(in the rows, 128 means zero)
runs of hidden systems:
k356, trace 1 (11 x 18):
[[119 162 101  78 117 165 126 121 171 154  66 158 157 135 142 115  97 105]
 [ 84 202 102 111 105 124 121 131 147 113 125 133 142  82 128  75 130 135]
 [118 154 151 171 148 100 100 114  85 132 125 101 113  55 141  78 134 136]
 [143  68 162 128 163 128 128 103 106 134 137  73 116  97 140  95 133  74]
 [140  70 129 140  96 162 147 142 159  97 152  98 148 115 124 153 171  69]
 [170  95 105 156  76 129 145 172 124  76 120 164 129 126 103 142 174 149]
 [163 121 134 111 132  77 148 133  97  93 135 156 119 185 136 126 157 192]
 [130 140 155 112 159 108 124 109 130 159 113 134 157 196 185 178 139 153]
 [116 142 108  89 122 161 121 130 157 179  66 162 169 146 152 138 102 114]
 [ 90 186 100  96  92 133 127 128 159 130 118 155 150  98 129  63 107 128]
 [118 187 147 170 136  98  99 103 108 115 134 111 117  60 149  79 128 139]]
k321, trace 2 (11 x 18):
[[ 95 122 119 124 142  90 124 102 129  89 204  79 117 153  90 159 147 129]
 [141 105 128 160 116 112 109 145 102 164 133 100  99 153  56 183 118 148]
 [140 111 119  84 100 124 156 119 137 135 141 140  95 184  63 107  81 132]
 [114 193 111 138  99 135 151  94 141 129 187 140 127 172 114 175 103 153]
 [153 176 106 143 141 140 114 123 104 167 119 130  85 114 104 143  54 168]
 [ 88 144  90  69 163 146 133 123 148 138 158 112 103 118 116 101  62 120]
 [ 57 153  89 163 129 144 107 136 146 126 174 119 128  89 100 171 111 113]
 [134  94  92 160 132 109  89 127 103 107 131 132  87  77  68 111  83 124]
 [117  94 113 108 141  84 117 108 144  83 207  91 108 143 100 122 113 125]
 [127 131 139 168 120 112 110 142 134 132 160  86 101 156  75 205 134 135]
 [154 118 118 103 112 125 144 127 110 139 106 124  80 168  37 126  94 133]]
k225, trace 3 (11 x 18):
[[173 174 140 148  94 140 127 124 148 114 154  69 119  58 141 106 131 118]
 [169 112 166 149 121 157 159 156 103 125 129  72  99  75 133 104 163 102]
 [140  66 152 118 147 149 188 147  91  97 163 114 102 136 140 107 164 111]
 [111  67 132 156 152 133 159 145  90 109 169 166 126 170 155 166 156 144]
 [121  94 126 140 154 111 118 145 121 127 101 199 119 192 138 171 120 163]
 [ 88 170 115 106 153 101 101 117 163 117  93 172 129 187 124 157 108 145]
 [ 76 190  92 111 125 109  85 107 145 154  91 121 159 130  97 149 117 132]
 [131 158  98  96  85 113  99 108 137 171 108  94 155  92  96  84  97 121]
 [159 150 133 131  75 132 129 101 147 135 170  87 145  71 136  76 104 107]
 [189 115 148 175 104 166 145 132 123 116 148  94 118  62 153 119 139  99]
 [183  88 151 132 149 159 172 169 111  83 135 107  87 110 151 125 161 122]]
k95, trace 4 (11 x 18):
[[ 75 154 122  96 149  98 122 163 147 127 120 148  86 183  82 128 102 161]
 [ 87 164 108 122 134  91 104  69 106 136 114 121 126 162  60 143 114 125]
 [148 120  71 121 117 118  81  90 113 174 126  99 152 103  95 149  78 133]
 [141 132 115 135  82 139 105 168 173 163 156  99 112  85  98 118  71 124]
 [128 147 155 170  98 149 150 142 133 108 144 105  64 103  63 114 116  98]
 [144 102 121 131 159 151 163  97  66 100 162  87  85 116  95 131 131 116]
 [106  84 115 119 171 140 145 152  96 158 200  90 123 132 148 163 120 145]
 [ 73  98 138 153 149 132 127 179 138 153 155 169  98 167 125 163  95 142]
 [100 139 105 125 148 111 124 101 138  84 131 180  90 185  84 150  92 139]
 [135 176  74  98 145 100 103  85 117 116 139 101 129 151  96 174 111 170]
 [134 146 106 108 127 115  84 161 130 201 106  84 125 114  89 143  91 159]]
k225, trace 5 (11 x 18):
[[161 116 156 160 140 101 122 115 130 107 147 131 142 177 173 194 164 155]
 [137 147 156 114 127 139 137 171 152 151  63 146 127 189 130 176 155 136]
 [ 72 184 106  80 114 144 163 118 130 123  96 161 137 175  94 114 141 127]
 [ 90 164  78 126 115 125 122  78  72 164 130 146 171 106 123 112 116 150]
 [165 125 115 117 122 120  95 112 127 180 122 132 155  86 178  82  68 143]
 [138 143 145 141 122 149 116 149 199 105 148 120 123  74 182 102 102  98]
 [128 118 120 166 129 153 124 170 131  68 109 109 106  58 113 132 177  96]
 [150  83 125 110 149  89 138 150  81  80 130  97 104 122 103 103 184 150]
 [113  92 177 136 132  75 139 127 110 136 182 114 141 184 153 133 171 145]
 [126  91 162 154 104 132 129 123 143 158 103 170 162 193 139 171 142 104]
 [145 156  88  93 108 151 145 111 156  95  81 185 143 178 122 158 124 131]]
k503, trace 6 (11 x 18):
[[105 188 127 192 148 171 125 117 106 148 113 136 106 108 120 180 114 129]
 [126 115  88 104 187 135 103 102  97 125 100 122  89  95 101 109  67 123]
 [ 74 123  90 116 150 117 103 154 169 112 200 112 126 101 145 139 101 134]
 [114 103 121 193 114 109  72 164 145 133 114 126 122 118  84 189 131 123]
 [145 103 126 106 113  96 125 111 136  89 131 111  83 154  42 110 112 112]
 [113 142 111 114 107 117 157 103 118 121 214  82 149 161 113 167 160 142]
 [153 101 130 145 114 145 140 152  78 206 118 120 130 160 101 176 120 155]
 [131 143 141 110 117 166 180 128 131 148 142 153  77 156 104  97  63 123]
 [115 193 106 164 136 174 145  85 120 114 169 136 125 106 148 174 109 129]
 [157 124  85 127 184 140  92 138  95 149  90 119 100  91 125 157  82 156]
 [ 74 131 119  98 164 123 112 175 178 119 156 113  85 115 115 111  81 122]]
k450, trace 7 (11 x 18):
[[123 208 111 122 138 146 138 102 143 100 142 136  78 107 111 108  73 138]
 [114 177 120 156 161 141 111 106 101 121 135  66 105  64 114 144 133 118]
 [106  74 134 122 163 116 101 156 111 157 142  62 107  81 105 104 118 101]
 [ 84  71 154 157 111 101 110 139 164 130 193 118 127 138 115 127 115  90]
 [163  75 139 190 106 121 116 121 133 106 151 148 122 155 109 189 126 120]
 [192 106 122  94 141 126 157 131 122 112 134 118 104 197 113 178 122 158]
 [100 181 125  90 135 136 159 133 128 166 128 113 136 199 121 180 142 158]
 [ 81 149 100 121 131 159 140 121  78 194  79 162 138 145  95 135 109 134]
 [106 138  79 104 130 146 139  86  96 139 147 163 124 107 119  76  62 129]
 [129 171 101 164 140 130 100 105 141 121 182 122 119  68 160 132  76 145]
 [147 134 145 163 160 129  87 159 151 123 113  83  68  72 114 138  93 114]]
k53, trace 8 (11 x 18):
[[158  85 104  98  98 116 153 159 122 113 144 132  98 172  59 135 121 151]
 [120 187 134 135  87  99 148  85 114 144 174 124 124 183  88 142 116 165]
 [151 165 123 133 143 140 107  90 111 194 104 122 120 136 123 155  58 145]
 [131 151  96  94 124 174 128 156 169 151 140 109 106  84 129 113  59 124]
 [ 80 181 111 176 117 161 137 166 134 108 151 125 105  70 109 142 140 127]
 [113 118 143 175 184 111 110 130  74  98 123 116  70  83 107 112 128 130]
 [114  82 157 124 175  91 116 118 135 121 198  76 112 124 158 116 121 111]
 [126  75 141 173 115 128 109 151 155 142 170 110 147 147 136 205 143 110]
 [182  76 113 136 100 128 135 143 130  99 119 138  95 159  61 157 118 127]
 [154 174 118  97 101 104 158  94 121 106 172 102 113 178  84 137 129 164]
 [126 181 126 126 139 126 120 112 101 203 120 109 130 159 121 172  99 165]]
k368, trace 9 (11 x 18):
[[ 64 109  94 120 154 152 126 184 118 143 149  97 105  79  95 124 124 113]
 [ 66  77 125 179 138 112 114 136 102 112 163 156 101 108  90 107 116 108]
 [142  78 128 185 155  96  91  90 111  91 169 137 112 130 126 165 108 126]
 [180  86 121 129 144 119 108 136 136 139 156  83 107 151 116 201 103 146]
 [121 138 123 106 113 139 154 156 128 170 155  89  98 178  65 171 108 141]
 [ 80 171  98 132 118 139 158  92  74 150 155 139 113 151  69 138 108 148]
 [117 139  70 133 150 136 121  77  80 143 165 154 136 103 144 122  70 156]
 [128 117 103 132 143 155 100 132 160 159 174 128 126  87 170 138  49 127]
 [105 135 141 158 138 166 115 160 178 132 138 109  75  95 105 145  79  84]
 [100 136 118 149 161 131 124 134 111  75 130 104  60  97  63 134 129 111]
 [103  89  96 137 173  88 108 132  70 102 177  97 114 110 108 142 149 155]]
k53, trace 10 (11 x 18):
[[173 110 179 181 110 128 128 113 155  79 120 157  81 125 123 114 111  95]
 [159 151 119  96 156 130 144  78 143  59 147  84 124 148 142 168 159 115]
 [117 119  98  85 161 124 129 175 104 160 112 101 139 166 124 187 164 169]
 [ 87 104 134 112  99 109 132 171 129 176 118 158 114 165  74  92 100 138]
 [110 159 124 163  81 119 119  55 134 124 157 166 144 129 104 105  86 108]
 [194 161  89 141 142 140  96  88 118 119 119 120 139  77 166 150  99 151]
 [157 149 137  98 137 145 133 209 162 132 115  75 101  90 154 121 139 148]
 [ 57 144 167 153 124 144 158 164 125 130 118 109 105 132  87 124 176  87]
 [ 94  75 118 151 161 128 133  69  59 116 135 147 122 129 105 118 126  99]
 [162  80 107 119 137  99 118 116 121 121 201 137 149 129 186 127 101 164]
 [173 140 163 162  90 118 115 177 188 133 130 140 127 154 157 173 132 152]]
k356, trace 11 (11 x 18):
[[ 94 116 189 159 110 117 166  86 109 136 171 126 134 182 121 132 158  97]
 [171 104  79 152 115 165 127  79 105 122 122 155 162 126 136 191 123 121]
 [168 123  77  65 130 137 144 182 154 111 139 140 116 125 147 120 100 178]
 [ 86 185 189 154 131 108 139 174 158 127 130 149  98 158 150 124 143 154]
 [ 98 138 137 148 163 128 111  68  85 137  58 161 120 144 105 131 121  99]
 [105 107  61  62 147 128 112  94 132 136 153  94 167 109 127 123 106 110]
 [119 133 135 165  87 124  98 196 172 156 165 107 138  76 145 121 122 137]
 [170 122 183 174 102 116 135 127 114 119  96 142  73 122  88  80 112 114]
 [142 137 125 100 145 122 160  60 107  77 156  85 119 162 107 149 162 108]
 [134 111  88 132 138 158 130 170 113 149 135 101 159 114 150 207 166 150]
 [128  84 133 117 108 139 154 199 120 167 112 175 113 147 124  90 107 153]]
k95, trace 12 (11 x 18):
[[169 147 156 109 116 127 131 197 138 167  57 115 106 139 117 120 138 159]
 [ 90 135 151  81 102 129 163 104 128 139  97 120 135 156  94  64 151  81]
 [106 133  99 164 102 152 141  67  82 141 145 137 185 100 139 133 154 103]
 [175 102 108 156 134 151 112 147 122 140 141 158 131  67 196 115  84 152]
 [130 159 180 132 138 126 134 165 198  89 143 123  84 127 168 110 117 119]
 [111 144 152 140 159 130 139 120 113  74  83 112 108 149 105 165 200  99]
 [129  64  78  77 159 107 124 124  74 121 107 122 167 131 135 124 165 145]
 [ 99 114 130 130  92  85 101 158 150 174 173 143 177 141 162 110 129 162]
 [150 146 174 193  82 117 113 114 153 134  97 184 118 154 119 130 104 125]
 [201 152 112  87 116 149 153  72 143  80 102 124 124 140 124 126 119 111]
 [138 173 105  87 119 157 154 155 121 144 134  64 155  98 152 144 173 145]]
k321, trace 13 (11 x 18):
[[120 136 185 158 100 105 116 143 110 200 108 126 129 111 131  65 117 134]
 [135 116 163 125 112 160 151  69 144 144 141 115 150 122 160  92 109  57]
 [178 122 106 154 117 191 150 132 134 105 143 117 146  89 170 180 150 113]
 [157 115 127 124 156 141 151 201 111  84 107 147  78  99 146 106 144 163]
 [ 55 133 161 121 178 101 145 133 110  94 130 145 112 161 147 105 173 126]
 [ 97  95 130 159 148 114  97  92  86 160  88 148 169 152 127 170 155 110]
 [179  63  93  91 102 117 102 132 148 142  92 158 170 147 136 125 110 130]
 [151 168 140 116  82 103 124 155 208  99 141 138 150 144 164 126 145 149]
 [150 209 174 156 116 112 120 122 122 132  83 101 111 107 127 111 156 141]
 [132 128 132  77 140 146 161 100  78 167 111  76 142 108 134  78 143 104]
 [102  90 120 135 104 179 165 160 122 169 173 125 171 110 168 138 147 108]]
k368, trace 14 (11 x 18):
[[ 92  73 157  85 118 121 144 149 143 172 140 103 170 163 148 104 155  96]
 [111 117 141 169  75 164 159 109 135 118 103 177 152 158 109 150 161  80]
 [206 148 112 140 108 124 145 110 109  67 107 175 109 128 135 127 133 170]
 [160 174 151  98 147  95 126 153 144 140 147  96 126 139 192 125 132 189]
 [ 79 149 160 103 142 143 128 148 138 198  77 106 147 145 137 120 135 103]
 [ 90 120  94  99 111 154 147  99 134  90  77 174 144 131  95  92 139  79]
 [151 137  92 157  95 109 114 124 139  54 152 161 155  85 158 121 160 154]
 [181 120 180 165 122  92  91 168 140 160 119 107 123  98 172 115 130 157]
 [131 115 196  92 140 117 136 119 153 147  97  82 109 168 116 104 134  80]
 [109 136 103 104 118 164 170 101 113  85 110 118 155 154 102 159 202  92]
 [158 112  82 134  96 131 154 159  79 116 123 177 154 113 137 120 166 183]]
k503, trace 15 (11 x 18):
[[115 159 154 195 133 148 134  95  71 159 125 111 138 111 134 166 159 119]
 [162  67 109  93 167 147 133 114  85 149 101 133 104 110 130  88  75 119]
 [ 92 133 113 124 133 157 147 163 184  95 195 146 128 113 179 136 115 127]
 [131 139 123 193 138 131  91 146 125 108  72 154 119 118 112 194 152 133]
 [132 118 112  67 162  91 119 106 125  87 100 117  89 153  82  93 108 128]
 [ 67 148 112 110 121 101 126 120 151 135 199  99 178 151 148 155 155 137]
 [147  94 134 166  84 116  98 146 107 197  85 142 150 135  94 151 121 139]
 [164 137 145 103  86 126 163 113 147 109 147 136  87 138 100  62  85 120]
 [140 185 133 158 119 153 152  96 115 114 181  90 145 107 165 170 161 133]
 [166  94 127 120 169 151 123 159  76 177  65 106 106 109 128 141 122 139]
 [ 69 122 132  97 153 154 160 160 160 110 152 148  94 131 134  80  97 103]]
k450, trace 16 (11 x 18):
[[145 127 140 111 127 151 124  99 121 221 128 100 158 136 163 134  78 121]
 [116 133 113 125 100 197 151 164 166 166 135 147 117 111 126 130  70 101]
 [112 158 114 171 123 171 167 143 112  80 164 150  73  98  99 136 116 132]
 [124 130 132 151 203 113 132 110  68  92 161  97  79 110 135 141 137 151]
 [ 86  91 138 106 206 101  90 126 134 149 134  83 129 140 151 151 120 108]
 [ 75  83 102 124 115 124  87 145 181 136 119 140 150 144  90 162 112  86]
 [145 106  82 146  75 107 122 121 128  95 145 164 123 146  51 152 116 143]
 [185 161 129 127 113  87 133  94  93 134 160 108 114 160 109 145 115 192]
 [146 170 168 111 139 134 132 112 122 211 113  80 127 158 144 145 100 134]
 [ 96 131 127 113 113 198 157 137 138 190 108 125 132 122 108 123  96  76]
 [ 97 118  87 154 109 177 169 135  98 109 180 160 113  91 107 116 109 122]]

runs to name:
trace 17 (2 x 18):
[[119 111 106 144  75 177 147 126 160 144 180 152 164 101 151 122  98  97]
 [174 152 112 187 113 159 143 137 109  75 116 170 106  92 141 150 141 153]]
 => k53
trace 18 (2 x 18):
[[109 133 162 183  81 154 147 167 176 114 131 161 137 146 140 164 161 104]
 [171 140 123 138 127 128 140  83  85  80  60 157 108 142  88 131 153 125]]
 => k503
trace 19 (2 x 18):
[[209 127 138 168  97 139 134  84 111 121 104 176 115 138 133 136  89 134]
 [183 185 121  70 138 150 159 117 160  94 131 105 108 139 159 127 114 145]]
 => k53
trace 20 (2 x 18):
[[158  91 115 128  86  89 125 108 159  56 154 158 133 163 101 131 141 126]
 [193 161 125 131  88 104 149 120 105 118 152 106 140 158 123 165 164 186]]
 => k95
trace 21 (2 x 18):
[[155 126 125  94 144 130 164  74  91  73 112 126 150 137 155 101 184 114]
 [131 121 128 119 136 128 131 139 106 161 141 110 189 117 210 142 175 154]]
 => k95
trace 22 (2 x 18):
[[123  96 103 105 189 119 134 139  54 126 118 116  80 105 105  97 111 152]
 [ 85 122 162 134 131  96 131 138 145 151 219 109 136 138 167 104 114 140]]
 => k53
trace 23 (2 x 18):
[[170  83 161 145 121 107 147  97 125 110 197 121  97 161 126 123  98 125]
 [173 133 132 150 129 158 135 121 161  97 136 119 117 162 133 220 129 120]]
 => k356
trace 24 (2 x 18):
[[147  69  90 123 113 131 142 171  95 110 117 135 113 148  63 162 155 143]
 [131 139 144 120 125  72 145 113 108 110 168 150  99 196 105 122 116 182]]
 => k225
trace 25 (2 x 18):
[[162 183 163  91 118 107 162 100 114 121  99 113  98 179  93 102 136 146]
 [103 176 136  97 135 142 161  83  94 177 155  91 166 139 164 119 138 130]]
 => k503
trace 26 (2 x 18):
[[161 131  77 130  55 162 129 116 145 148 142 137 146 105  88 132  81 117]
 [159 179 137 158  87 140 148 117 132 122 182 111  94  83 117  92  88 142]]
 => k368
trace 27 (2 x 18):
[[105 105 122 161 148 128 139 104  78 113 123 174  76 155  66 137  97 125]
 [133 126  81  90 160 116 128  76 117 115 193 110 126 151 127 152  79 151]]
 => k95
trace 28 (2 x 18):
[[115 126 161 121 183 125  86 148 151 152  88  75 110  90 153 122 119  96]
 [ 68  90 110 119 127 142 113 144 153 112 111 118 143  88 106  97 146  61]]
 => k503
trace 29 (2 x 18):
[[119 159 189 119 131 110 116  89 181 150 133 112 113 162 142 101  80  96]
 [145 177 103 126 118 183 131  81 138 131 106  86 148 106 117 178 133  88]]
 => k321
trace 30 (2 x 18):
[[191 132 129 149  70 155 147 118 139 105  91 159 167 126 156 143 171 119]
 [194 152 147 111 124 123 157 148 112 104 108 139 127 115 189  90 157 174]]
 => k321
trace 31 (2 x 18):
[[156 135 158 115  75  87 141 104 138 147 165 143 140 155 138  61 102 149]
 [141 182 167 151 121 150 137  64 137 150 129 106 156 128 176 141 133  95]]
 => k368
trace 32 (2 x 18):
[[116 139  61  76 175 127  98 134 142  97 102  96 144 109 124 168 144 139]
 [ 78 117 136 118 121  99 101 211 140 172 120 106 134 111 120 105 145 149]]
 => k356
trace 33 (2 x 18):
[[110  72  86  96 122 141 109 161 186 139 137 159 145 145 126 153  82 114]
 [122 169 100 155  69 121 117 154 178  85 127 164 122 139  79 161 131 142]]
 => k503
trace 34 (2 x 18):
[[135 117 121 140 116 129 113 180 182  84 144 131 155  85 190 133 169 125]
 [137 112 164 160 122 108 124 167 126  79  74 134 115 132 108 136 207 116]]
 => k53
trace 35 (2 x 18):
[[171 133  86 116 138 156 118 162 176 110 147 120 129 114 166 194 108 154]
 [107 173 126 122 144 118 120 199 157  94  91 129  72 107 101 113 133 152]]
 => k321
